One turn moves every row onto another: examples first, then more rows asked:
z928: [-12 -25   7  40   7  14 -11   2 -18   9 -49  -4  14  16  11  20  -1]
z268: [  7 -15  23   0  -1  53 -11 -10 -37   5 -11   2  11  15   0 -54 -27]
z118: [  8  11  24  51  -1  18 -17 -11 -24  19   5  14  23   0  21  -6 -50]
z841: [ 10  10  27  50  -1  19 -17 -11 -26  18   7  15  24  -4  19  -5 -48]
z855: [ 24  21  29  24   0  -6  -4 -11 -26  12 -61  12  16  -6  -2  -7 -42]
z43: [ -1 -28  18  39   9  12 -11  -5 -26  -3 -47  -3  15  10   5  24   2]
z695: [  6 -21  17  -6  17  35 -11   4 -21   5  13   5  18  -2   6 -35 -13]
z201: [ 18  -4  34  53  15   2 -10 -14 -29  27 -63  27   2   2  16 -23  -8]
z996: [  2   1  17  53   9   1 -12 -11 -26  34 -67  22  -2  14  22 -22 -15]
z333: [-16  14   6 -16   5  41 -13  -3 -20   1 -47   8   2  24   6  -3  -8]
z784: [ 28  18  38  27  11   0  -2  -5 -19  22 -60  21  17 -17   3 -13 -35]
z95: [-11  11  20 -10  20  51  -9   5  -9  16 -45  22   4  11  13 -10   2]
z949: [-10 -27  14  44  17  20  -8   7 -12  17 -50   5  16   9  16  15   5]
z140: [ -6 -17   7  -6  16  35 -10   9 -16  15   9   5  16   6  12 -36 -17]
z464: [  3 -31  26  42  18  18  -9   1 -17   7 -47   5  17   2   9  19   8]
z708: [ -2 -11  14  -1  -3  52 -11  -8 -34  11 -13   1   9  20   4 -53 -30]
z948: [ 10  10  29  53   2  20 -16 -10 -23  21   6  16  25  -5  20  -6 -46]
z10: [  6 -17  27   3   4  56 -10  -6 -31  12 -11  10  12  10   5 -58 -23]
z168: [ -7 -16   1  -8   7  30 -13   3 -23   7  10  -3  14  12   8 -33 -23]
z889: [ 10  25  15  25  -1  -5  -3  -5 -20  24 -65   9  13   1   4  -8 -47]
z676: [  3   8  24 -17   5  39 -14 -11 -30 -17 -43  11   4  17  -5   1  -2]
z800: [  9   3  36 -14  21  48 -11  -3 -18  -1 -40  23   7   3   3  -7   7]
z101: [ 13  22  24  29  12   2   0   1 -11  35 -64  18  14  -9   9 -15 -39]
z285: [ -1 -13  20   2   2  56 -10  -2 -28  19 -13   5  10  14   8 -58 -27]
z462: [  5  12  24  52   1  19 -15  -8 -22  23   5  15  24  -2  23  -6 -48]
z903: [  5   2  13  50  -2  -6 -14 -19 -38  18 -65  11  -1  19  12 -18 -19]
z96: [ 20  -4  30  50   4  -5 -13 -23 -40  10 -62  18   1  10   6 -17 -13]
z342: [  4 -17  12  -9   8  30 -13  -1 -27  -2  13  -1  16   7   2 -30 -19]

z903 -> z996
z464 -> z43
Now find these:
z168 -> z140
z708 -> z285
z676 -> z333
z101 -> z784

